One vector is turned by the same rotation once a step. Each row is the vector after some number of steps, and that number follows the row.
The counts run from 0 to 626.
[155 112 120 129 147 110 119 123  82 114 131 170 117  82 100  97 158 103
 149 130  92 113 130 110 102 174 141 126 135 179  90 143 125 133 118 147
 141  88 141 140  83 134 137 142 151 145 123 123 159  82 109 156  95 138
 138  90  81 155 148 103 151  95 150 140  86 153 148 123 118]
438
[137 133  89 103  78 139 164 112 136 119  95 154 117 131 166 103 152  93
 148 121 137 122 138 137  72 142 105 149 128 111 112 125 146 134  92 132
 200  92 107 106 127 126  94 121 124  94 129  76 143 184 132 137 135 104
 156  95 112 134 121 106 104 123 158 105 173 117 168 140 117]
365
[143 138 115 129  90 186 147 143 176 141 168 113 119 116 146 109 172 151
 140 126 168 100 122 164 109 129 122 121 137 114 119  91 108  83 145 109
 143 128 129 121 113  79 160 149 106 100 127  95 131 124 129 149 105 151
 130 157 177 117 141  88 159  97 183 147 108 162 123 161  97]
254
[128 130 123 133  79 150 163  97 121 112 157 126 168  99  83 106 178 138
  78 159 147 105 101 125 101 158 119 108 123 132 139 139 132 128 141 161
 165 147 144 107 145 139 115 175 143 189 140  78 173 100 160  92 116 100
 130 122 114 132 137 116 101  84 123 103 124  96 161 121 128]
419
[132 133 104 147 126 160 171  95 135 116 140 186 154  87  91 107 150 142
 110 173 139  83 141 114 124 189 134 128 145 123 107 153 164 128 107 116
 162 101 155  85 136 164 126 143 104 160 144 131 101 118 140 177  87 111
 136 115 105 117 122 133 106 121 120 130 108 129 122 152 115]
79
[129 157  98 108  58 143 202 124 147 124 133 144 123 152 147 145 148 100
 107 127 114 134 123 156 117 115 109 129 102 119 110  98 180 146 115 138
 148 112 101 114 142 148 142 130 136 114 132  60 106 141 106 147 104 107
 176  88 108  93 134  89 137 151 135 126 176 102 107 151 147]
503
[120 137 131 101 132 140 147 146 159 143 107 169 129 167 190  78 126 106
 111 139 117  84 124 117 102 149 144 145 123  93 134  99 153 162 134 120
 154 118 122 112 119 132 172 119 106  89 117 115 141 120 117 131 122  68
 157 112 132 171 156  94 113  98 143 136 189 157 132 145 132]
602
[ 94 146 107 117 141 145 174 103 161 143 135 123 115 100  91  76 121 139
  98 155 122 105 119 128 135 187 119 114 139 145 131 155 131  98 121 128
 140  91 160  52 122 165 158 146 100 151 144  99 108 166 146 179  94  90
 118 111 136 143 142  91 108 124 147 155 102 147 127 139 130]
75
[124 167 106  96 110 180  99 131 128 115 134 150 118  75  94 111 118 106
 156 123 128 119 164 147 100 101 128 123 149 168 112  83 118 108 104 124
 154 139 141 138 124  90 151 167 151 114 137 111  55 109 110 166 100 102
 178  75 108 119 136 125 142 146 119 122 130 135 128 109 106]
238
[133 161 127  83 112 168 103 163  83 119 149 144  96 129 133 129 172 128
 163 124 145 128 142  93  84 134 132 149 156 181 126 113 134 127 145 112
 175 159  93 200 134 128 169 153 142 102 154 150 174 126 142 113  93 123
 145 130 118  95 122 124 179 123 124 138 157 160 123 141 129]
385
[125 151 117  92  84 171 137 135 151 119 167 151 148 132 180 134 150 165
 107 172 131 136 123  86  97 119 112 141 102  79 127 149 130 139 154 104
 180 172  97 149 124  93 161 124 155  98 161 137 118 119  91 121 152  74
 124 139 164 142 161 115 139  88  88  95 151 115 135 154 136]
122
[134 127 144  90 124 168 127 115 113 171 165 147 119 101 140  68 113 143
 140 177 128 114  97  80 114 140 143 108 109 144 132 159 139 116 148 118
 123 122 132 113 151 113 147 105 131  95 134 192 124  56 134 135 102 102
 107  89 107 154 142 142 105 148  88 157 138 106 125 109 129]
318
[136 140 115 128 111 123 181  96 145 121 129  94 159 113 110 109 121 157
 147 144 128  76 108 126 100 135 109 102 100 107 102 119 146 123 131 151
 124 111 169 116 130 116 117 190 101 135 123  85 140  76 158 119  89 115
 160 110 142 182 148  80 110  69 135 132  73 132 173 116 154]
61
[131 147 123 124  77 134 148 106 132 106 163 105 164  88  88  98 168 143
  81 145 139 119  94  97 106 138 102 103 103 123 141 146 129 126 130 163
 180 150 140 115 136 124 115 159 131 175 142  89 140  81 143 108 140  85
 153 134 121 130 141 114  76 121 135 107 153  84 166 128 126]
418
[138 136 120 104 117 116 144 114 107 156 155 136  88 105 106  81 172 104
 113 121 104 125  96  84 118 171 125 137 122 158 123 124 120 112 175  87
 143 114 129 138 140 152 153 106 137 118 142 107 196 116 137 144  93 121
 152  87  99 132 148 103 116 163 127 184 160 149 123 135  89]
170
[154 147 129 148 106 134 156 140 115 122 135  95 175 150 162 157 135 115
 161 142 116 129  85 107 107  76 122 124  80 146 104 128 149 157 173 156
 157 133 145 154 137 113 124 181 149 115 154 100 144  72 105 109 121 132
 169  96 149 113 141  55 131  89 144 136 124  88 137 132 108]
539
[140 150 153 121 144 127 135 167  82 121 118 119 128 129 146 120 138 143
 169 147 138 133 104  54  93 139 143 114 118 177 134 133 128 156 142 131
 132 142 129 153 152 124 145 150 153  99 157 152 193  77 171  87  80 129
  99 119 119 128 137 118 149 101 108 158 102 132 137  98 148]
49
[130 156 102 111  99 164 126 120 173 120 165 164 160 123 163 101 170 147
 126 161 163 107 156  86  89 117 130 126 118  96 133 128 125 119 140 109
 179 157  98 142 111 118 148 131  97  67 161 132 132 108 109 126 153  95
 158 147 164 158 132 119 135 131 122 122 147 141 150 169 125]
118
[125 200 122 143 127 120 155 183 118  87 110 147 156 103 136 139 136 162
 121 122 121 139 137 110 130 171 118 129 116 143  92  97 160 137 103 150
 135 152 120  85 115 138 189 148 171 121 154  94 137 124 136 172  75 133
 112 127 130 100 154  93 121 119 130 140  79 154 120 128 145]
345
[141 110 126  99 120 141 109 162 112 136 137 127 100  97 149  99 182 121
 149 103 119 158 128  94  83 125 128 133 142 167 121 141  69 115 168 112
 175 126 113 171 119  89 140 123 136  86 158 128 176 119 138 109 100 131
 131 137 142 136 133 126 197 129 150 139 129 149 144 123  94]
528
[ 95 160  95  90 131 134 155 127 156 106 137 124 138 102 131  98 127 158
 145 167 126 140 137 122 125 162 103 131 120 107 129 193 171 116  98 128
 155 119 128  85 114 132 156 114  95 108 141 121  54 129 114 176 131 116
 130 126 129 144 148 121 119 137 120 141 100 117 116 141 152]
216
[134 117 123 114 129 158 147 143 145 173 110 135 108  84 155  73 133 156
 157 127 160  97 118 141 101 145 124  81 120 109 101 107 140 105 111 142
  76  75 151  76 143  80 138 134 128 112 107 122 108 101 147 151  53 150
 113 121 109 107 150 103 165 111 160 152 113 141 112 131 133]
590
[152 133  98 127 104 165 109 148 129 112 114 181 135  81 157 115 127 112
 128 128 132 114 164 109 100 115 127 106  99 100 108  71 129 166  94 136
 145 107 145 135 104 103 111 130 178  87 134 123  87  97 102 148  69 110
 183 110  98 130 130  97 172 115 106 105 145 141 129 124 106]
100
[116 119 109 116 146 123 163 135 132 125 121 138 117 105  89 110 124 140
 102 149  64 143 111 121 138 147 130 140 132 145 136 201 147 147 149 126
 171 120 179 110 135 151 148 132 137 168 161 113  69 121 148 153  69  88
 153 102  98 138 149 124 171 146 110 143 126 107 112 139 127]
570
[140 110  98 124  84 164 126 119 149 148 158 164 122 111 132  92 168 101
  88 143 157 118 133 138 119 166 120 102 135 130 122 104 131  99 123 120
 169  85 116 122 139 149 108 132 107 107 148  63 163 194 129 130 104 121
 121  94 120 111 139  84 159 139 111 123 138 137 117 163  92]
509
[129 124 141 110 149 135 142 162 149 162 106 121 137 109 122 115 117 143
 123 140  85 107 146 104 109 102 129  88 113 140  97 133 144 137 124 176
 105 130 140  85 128 104 174 160 165 107 167 132 116  88 143 119  91 116
 112 124 136 162 155 111 184  96  98 153  55 138 113 116 174]
197
[135 138 121 107 115 143 135 163  93 102 110 197 119 107 138 106 129 151
 118 155 100 133 120 101 114 172 131 148 132 121 108 166 162 169  99 134
 147 137 108 111 144 120 156 103 181 136 144 145  93  99 129 154  67  77
 103 115  60 111 130 145 138 137 106 113 161 118 126 119 145]
86
[121 120 126  78 143 171 134 112 129 178 119 153 108 147 155  80 122 105
 148 183 134  68 131 108  81 148 142 133 135 115 119 135 155 151 117 118
 124 110 137 103 141 126 147 124 116  93 129 155 162 108 136 124 124  90
 112  86 134 188 143 123 108  73 123 146 136 134 143 112 157]
460
[139 124 114 111  79 157 184  79 135 114 134 165 120 103 128 108 144 129
 163 167 134  94 134 117  91 173 131 146 118 126 111 163 151 143  86 109
 191 106 106 111 120 159 104 127 116 125 136 150 107 138 142 174  93 100
 141 114 115 128 110 138  84 109 133 113 135 114 151 139 136]
222
[132 156 152 102 120 167 173 131 121 167  98 120  92 121 107  79 120 126
 119 126 118  82 127 118  87 141 139 130 156 154 108 123 132 131 132 122
 145 138 127  74 175 129 154 155 138 131 136 136 164  84 200 128  75 113
 121 106 129 139 121 144  95 125 158 176 149 142 133 104 142]
326
[139 121 128 136 134 139 190 124 139 165 143  87 133 140 124 117 132 158
 170 140 121  84 115 138  99 107 135 102 109 146 117 149 148 122 138 149
 109 117 156  98 138 133 139 175  93 120 125 121 133  76 183 120  70 144
 133 120 159 155 131 110 155 103 114 168  71 122 129 122 168]
57
[146 111 105 102 111 110 130 123 118 110 165 139 137 119 124  93 182 153
 145 112 139 130 112 144 105 126 120 105 120 120 135 131 166 103 124 150
 154 126 142 200 118 145 133 160  79 119 114  92 128 103 140  79  73 122
 179 142 101 112 140 111 202 157 126 121 147 113 146 159 147]
154
[139  97 115 100 144 112 145 110 100 134 148 146 132 167 147 114 127 116
 157 153  96 116  86 129 125 147 108 146  91 120 109 177 181 160 152 134
 136  93 170 187 128 144 141 156 124 139 111 124 119  96  97 152 108 113
 168  96  99 132 165  80 166  93 142 147 139 114 117 144 129]
302
[135 136 136 125 144 143 183 127 153 136 113 113 145 131 126 103 127 119
 153 138  97  76 143 126 100 109 148 107 108 155 102 126 132 150 107 167
 133 114 143  91  92 138 164 194 128 133 136 132 133  87 130 147 118 109
 163 123 161 176 155  94 121  63 162 144  84 157 134 131 161]
200
[143 184  98 134  79 159 143 163 155 108 183 125 133  94 141 117 188 165
 118 131 150 128 148 124 121 110 107 138 119  85  99  96 119 105 164  97
 144 154 121 132 119  80 167 128 147  93 135 104 121  94 109 135 109 152
 154 136 153 111 144 107 163 124 100 132 104 132 117 151 114]
256
[129 138 122 103 119 139 127 106 123 149 125 143 109  84 150  79 139 143
 161 187 164  79 144  79  70 149  97 107 121 109 100 119 139 124 114 115
 114 105 142 105 143 110 117 117 133  83 133 157 164  99 146 125 104 140
 123  98 124 165 149 104 101  79  91 140 110 130 140 121 129]
456
[139 146 123 141 157 130 129 173 115 121  75 127 156 124 154  93 130 129
 124 155 126 107 135  75  91 127 134 117 131 121 135 125 153 185 149 155
 155 143 152 112 145 125 118 150 140 105 164 113 160  61 196  64  70 108
 150 126 124 144 129 118 160 115 137 143 139 133 144 118 139]
190
[127  87 125 108 120 127 144 132 108 136 136 130 124 128 111  74 160 127
  91 116 103 130  80 115  85 199 139 122 147 166 142 157 126 124 135 159
 174 116 120 123 133 126 149 145 121 171 127  90 188 124 163  91 102  81
  90 134 100 147 153 127 132 106 174 119 161 123 162 122 153]
424
[133 112 128 118 101 155 154 153 147 135 165 128 129  97 104 122 131 157
 141 101  79 178 118 153 121 124 161 124 125 185 137 127  84 115 110 139
 155 117 110 127  85 105 177 135 143 108 147  92  86 121 102 162 103 105
 110 119 134 140 154 104 182 127 118  97  97 133 149  97 132]
0
[124 130 105 137 121 155 135 101 123  95 119 188 135  83 120  98 142 143
 115 167 133 104 107 119 107 208 123 145 147 110 138 154 150 150 101 130
 177 108 141 103 125 123 117 124 138 162 134 112  98 105 144 162  94  90
 121 123  83 134 130 130  85 100 151  99 145 126 162 121 123]
83
[138 116 118 116 103 195 169 128 141 144 170 149 141 181 165 136 145 133
 130 183 135 107 112 137  90 122 139 169 149 122 125 169 133 147 163 120
 179 141  94 124 147 101 150 136 118 110 149 115 152 139 102 126 144 101
  90 114 153 151 132 133 133  74 140 115 111 124 136 130 146]
124
[137 166 128 117 119 110 145 130 142  93  90 121 176 123 152 134 119 148
 138 126 101 111 144  98 119 129 100 106  84 109  90 114 171 154 113 171
 160 134 145 120 108 140 156 192 163 126 130 117 129 106 119 145 133  97
 165 118 148 136 155  64 103  80 121 127 102 146 150 136 159]
203
[131 138 131 109 175 118 148 167 108 124 114 112 152 152 171  94 122 158
 182 142 132 136  88 105  95 109 154 124  90 145 170 155 157 151 147 148
 156 133 150 152 133 137 143 149  94 101 141 128 133  55 159  80  81  99
 151 140 134 129 135 112 151 136 149 156 137 115 163 117 141]
51
